Families of rows that turns and mirrors carry onto each other, the same ones carrying the whole set onto itself: the rest of each named row's family, in list order
3 families of 5 rows
Redeg: [ 1.22  1.50  1.38  0.65  1.68  1.74  2.06 -1.46  2.03 -0.33  0.70 -0.08
  1.09  1.23]
mot: [-0.55 -0.84  0.16 -0.49  0.41 -1.05  0.92 -2.17  0.80 -1.36  0.85  1.48
  0.36  1.05]
Ruz: [ 2.23  0.59  0.71  1.00  1.45 -0.37  1.14  0.63  0.19 -0.70 -2.14 -1.35
 -0.79  1.47]
Nel: [-0.49 -1.68 -0.06 -0.82  0.37 -1.28  0.05 -2.47  0.89 -1.12  0.03  0.53
 -1.29  1.56]
vaf: [ 0.58  0.90  1.06  0.81  0.84  2.09  0.75 -1.78  2.76  0.07  0.61  1.23
  0.33  2.03]
Ponok: [ 2.09  0.20  0.75 -0.24 -0.11  0.55  1.19 -0.51  0.79 -2.23  0.30 -0.40
  0.86  4.19]
bug: [ 2.24  0.41  1.29 -1.29  1.95 -0.13 -1.70 -2.40  0.20 -0.29 -1.29 -0.57
 -1.88  1.72]
tuli: [ 2.67 -0.45  0.40  1.32 -0.08  0.26  1.12  0.60 -0.28 -0.72 -1.03 -1.28
 -0.77  0.76]
vobot: [ 0.47 -1.51 -0.16 -0.10  0.57 -1.01 -0.74 -1.95  1.17 -0.41  0.18  1.82
 -0.55  0.61]
Neni: [ 3.33  0.21  0.51 -0.96 -0.02  1.09  1.40 -1.92  0.80 -1.46  0.91 -0.67
  0.90  3.29]
Geda: [ 0.38  0.63  2.34 -1.32  1.18  0.58 -1.20 -3.07  0.14 -0.12 -0.72 -0.04
 -1.77  1.50]
Fus: [ 3.23 -0.17  1.72 -0.90  0.22  0.38  0.64 -0.76 -0.23 -2.00  0.47 -1.39
  0.89  2.92]
rasis: [ 1.27  0.47  1.79 -0.50  1.03  1.20 -1.25 -2.08  0.21 -0.19 -1.10 -1.42
 -2.72  1.71]
Sil: [ 0.51  0.64  0.37  0.48  1.49  1.15  2.18 -2.42  2.80  0.43  0.13  0.48
  0.11  1.11]
rus: [ 1.62 -0.48  1.81  0.91  0.64 -0.43  0.44  0.30 -0.51 -0.20 -1.77 -1.00
 -1.04  0.07]

Same family as vobot: Ruz, vaf, Ponok, bug
Same family as Neni: Nel, tuli, rasis, Sil

Families of rows that turns and mirrors carry onto each other, the same ones carrying the whole set onto itself: the rest of each named row's family, in list order
4 families of 8 rows
valot: [-0.32  2.48  0.10  0.41  0.78  0.88  0.75  1.20 -0.90 -1.36 -1.43]
Nes: [ 1.77 -1.28 -0.44 -1.50  1.00 -1.42 -0.66 -1.02  0.66 -0.54  0.28]
mag: [ 0.66  2.47  0.09 -1.41  1.80 -0.42  0.31 -0.30 -0.36  1.23  0.34]
Duvu: [ 1.12  0.50 -0.25 -0.18  2.65 -0.55  0.54 -1.07  1.87 -1.50  0.36]
Vig: [ 0.59  2.11 -0.07 -1.23  2.50  0.13  1.04 -1.22 -0.42  0.14  0.19]
goto: [ 1.79 -0.74 -0.74 -1.54  1.38 -0.96 -1.21  0.54  0.59 -0.57  0.86]
leb: [ 0.61 -0.99  0.37 -0.02 -0.75 -1.03 -1.20  0.29  0.44 -2.03 -2.08]
nopi: [ 1.26 -0.51  0.43  0.39 -0.43 -1.90 -1.27  1.28  0.72 -1.44 -1.27]
zazut: [ 1.25  1.38 -0.05 -1.00  3.30  0.04  0.52 -0.66  1.36 -0.86 -0.06]
Zibok: [-0.85  0.55 -0.64 -0.25 -1.50 -0.94 -0.90  0.17 -1.03 -1.36 -1.39]
vita: [ 1.75 -1.61 -0.10 -1.80  1.10 -0.35 -1.24 -0.20  0.56 -1.19 -0.41]
beva: [ 0.08  2.29  0.85 -1.75  1.49  0.40  1.19 -0.79 -0.47  0.49 -0.49]
Didil: [ 0.06  1.92  0.43 -0.30  1.48 -0.35 -1.37  1.43  1.27 -1.91 -2.34]
Kipu: [ 1.30  2.40  0.21 -1.25  2.20 -0.39  1.08 -0.09 -0.55  0.63  0.04]
Boke: [-0.80  0.09  0.32 -1.17 -1.54 -0.21 -0.24 -0.52 -1.13 -0.60 -1.09]
sut: [ 1.16 -0.30  0.94  0.15 -0.51 -1.61 -1.73  0.64  0.62 -1.18 -2.06]
fuzen: [ 1.02 -0.54  1.00  0.77  0.01 -1.29 -0.38  0.19  1.25 -2.13 -1.98]
ren: [ 0.90  0.43 -0.86 -0.73  0.81 -1.58  0.30 -2.08 -1.65  0.19 -0.28]
vipo: [-0.02  1.84  0.22  0.88  0.68  0.30  0.86 -0.15 -1.72 -1.27 -2.18]
nime: [-0.32  2.23  0.34  0.27  1.49 -0.10 -1.25  0.39  1.49 -2.01 -2.25]
Libi: [ 0.32  1.31  0.60 -1.03  2.29  0.50 -0.92  0.24  1.37 -2.10 -2.46]
Fipig: [-0.18 -0.04  0.47 -0.10 -1.43 -0.76 -0.62 -0.12 -1.28 -1.14 -2.04]
bibu: [ 0.71  1.82 -0.67 -0.21  2.94 -0.56 -0.03  0.17  1.74 -1.27  0.46]
kepiv: [ 0.68  0.45 -1.13 -0.59 -0.04 -2.01 -0.90 -1.04 -1.25  0.64  0.18]
Luf: [ 0.02  2.84  0.12  0.90  1.14  0.43  0.36  0.95 -1.10 -0.56 -1.45]
mefem: [ 0.80  1.41 -0.70 -0.45  2.95  0.46 -0.20 -0.25  1.36 -1.09  0.75]
sar: [ 1.06 -0.53 -0.41 -1.39  0.10 -1.35 -0.09 -1.53 -1.14  0.31  0.42]
Nen: [ 0.05  1.66  0.75  0.24  1.55  0.54 -0.10  0.69  1.14 -2.31 -2.52]
kupoz: [-0.86  0.83 -0.11 -0.09 -1.49 -0.30 -1.04  0.75 -1.07 -0.63 -1.15]
Buni: [ 0.93  0.47 -0.71 -1.57  0.09 -2.37 -0.52 -1.20 -0.84  0.57 -0.01]
tuf: [ 2.29 -1.11 -0.12 -0.90  0.99 -0.81 -0.92  0.09  0.39 -0.25  0.80]
pibu: [-0.61  2.61  0.76  0.27  1.02  0.61  0.58  0.09 -0.61 -1.35 -2.25]

Same family as kepiv: mag, goto, nopi, Didil, bibu, Luf, kupoz
Same family as Buni: valot, Zibok, Kipu, sut, nime, mefem, tuf

